Each path below is one point turned by a fixed rotation once a step. After each direction that follows a path, write how fast that rotation turns it, in degrees a step (0 if it stays still).
Each turn is a multiple of 5 degrees from 10 to 175, or 0.
Each row of a path follows its step; steps can be skipped.
Rotation 1:
step 0: [  5.1   5.4 -23.1 -19.1   7.6 -22.3   1.6  15.3   6.7   1.2  26.4  -2.9
  -2.7  34.9   9.7  -8.1  -4.6  -9.4  -6.7 -10.5  -6.7  22.4   4.1  -8.9
   5.6 -17.1 -18.8   8.4  14.6]
step 1: [  9.7  -5.2 -18.9 -15.9  21.0   7.4  -6.9  11.5 -13.9  -1.6  29.2  26.3
  -1.8 -10.5   3.1  12.2  10.5  -9.9  14.7 -25.1   1.5   7.0   6.5 -18.2
   1.7 -15.1   7.8   1.1 -13.1]
step 3: [ -0.6 -27.2  -2.1  -4.9   4.7  -0.2  -6.2 -28.1   1.3   3.1   0.7  18.3
  -6.3 -11.4  -8.0  -0.8   7.9  29.2  25.5   8.5 -12.8 -10.9  -7.4 -11.1
  -4.7 -27.6   3.5  16.8 -10.9]
step 4: [  9.6  -3.5   3.0 -12.2 -14.2  -4.0  15.4 -13.5  11.0  -2.3 -19.1  17.2
  -8.5   2.6   4.2 -31.8   3.2  18.3 -12.4   0.3 -24.6   8.1 -17.6 -20.5
  18.7  -0.5 -16.3  16.5   6.1]
step 5: [ 19.1 -10.2  29.3 -16.3   7.6 -26.0   7.4 -12.1 -13.2  -1.8   2.9  31.2
 -30.8  -3.8 -10.8 -11.4  -5.5 -10.8   2.7   2.9  -3.0  -2.1   9.4  -5.6
  -3.8  -4.8  -9.7   1.3  15.0]
step 6: [-10.6   6.8  14.5   3.4  -3.1  -7.7  19.4  25.8 -20.0  11.6   7.8  24.0
 -16.4  -6.4  12.1 -11.5   3.3  10.6 -18.9  -1.0  12.5   5.8   3.7 -23.7
  10.6  14.8  17.5   2.8  15.2]
step 8: [  0.2   1.1 -36.4   2.2   8.1  10.2   6.9  10.4 -11.4   9.9  -0.6   6.4
   9.6   8.7   3.4  -4.5  -1.1  28.9  11.0  15.4  -1.6  24.5  30.8 -14.4
  18.1   0.4  -2.4  12.8   9.5]
step 9: [ 32.2 -13.2 -26.3 -18.0  10.9   6.2  17.2 -15.5   4.6   2.0   5.4  11.6
  12.9  23.0  19.3   4.6   9.3 -13.9   1.6  -2.4  -2.0  -9.9  21.3   5.7
  12.3  -8.3  -8.9   7.9  14.2]
step 10: [ -2.3  -1.5 -10.8 -10.3  20.2  -3.7   5.2 -14.9  -7.4  36.3  26.6 -14.2
 -18.5  -0.6   8.4  -1.4   4.1  -7.9   5.8 -14.1  -0.2   0.8   2.6 -17.6
  27.6 -17.3  -0.5  14.7  -2.1]
step 11: [ -2.5 -26.4 -10.1 -17.2 -14.7  -1.9   9.4  -4.0  11.1  -3.2  23.5   4.5
  -0.1   1.8   1.9   1.7  19.8  -7.5 -11.9 -20.9  -8.5  -9.3 -21.4 -27.8
  -4.5 -25.2  17.6  -1.4   9.6]
Speeds:
[-10.3  -4.2  -4.6   4.2  -3.8   2.1  -6.2  -0.4   2.8  -6.0  -0.8  -6.8
   1.7   3.1  -0.9  -7.4   1.0   4.0  -0.8   7.6  -7.1   4.8  -1.0  -9.2
  -8.2 -10.1  -3.7  -3.8   5.4] : 90
[  4.9  -7.4   1.0  -7.4   0.8  -2.3  -6.0  -0.2   4.3  -7.9  -0.1  -3.7
  -4.9  -3.6  -0.2  -0.1  -1.3  -1.9   3.0   7.7  -1.5  -4.4 -13.4  -7.9
   8.1   2.0   3.7   2.0 -10.2] : 40
[ -1.6   4.2  -6.2   4.4  10.4  -1.0   0.3  -1.9   2.2  -5.3  -7.1  10.1
  -3.4   5.0  -1.1  -1.8  -3.4 -10.0  -8.1   4.5  -6.1   2.3   1.2   4.3
   6.3  -5.6  -6.8   4.8  -4.6] : 80
[ -6.1   3.7  -3.5   1.8   5.2  10.1   1.7   1.1  -1.7   5.9   0.6   3.3
  -7.5 -13.3  -6.9   2.2   3.7   2.6   3.6   2.3  -4.6   7.8   5.3  -6.5
   1.5   1.6   6.7  -2.0  -7.7] : 155
[ -3.2   1.0  -0.4  -1.5   2.0   0.9  -4.4  -3.0   2.4   5.8   9.8   4.0
   5.8   5.7  -2.8   3.8   4.1   0.1   2.1 -11.3 -10.5   2.8 -12.0   2.1
  -6.6  -0.3  -3.9   2.7  -8.4] : 35
[-12.1  -5.0  -1.6  -0.5  -9.4   5.6  -4.0  -0.1  -2.4  -7.3   6.9   8.4
   7.1  -1.0   3.8   2.7  -8.4   1.0   4.9   1.8   2.0  -2.6   6.9   3.4
   6.3   4.5  -3.1   3.2  -5.2] : 65
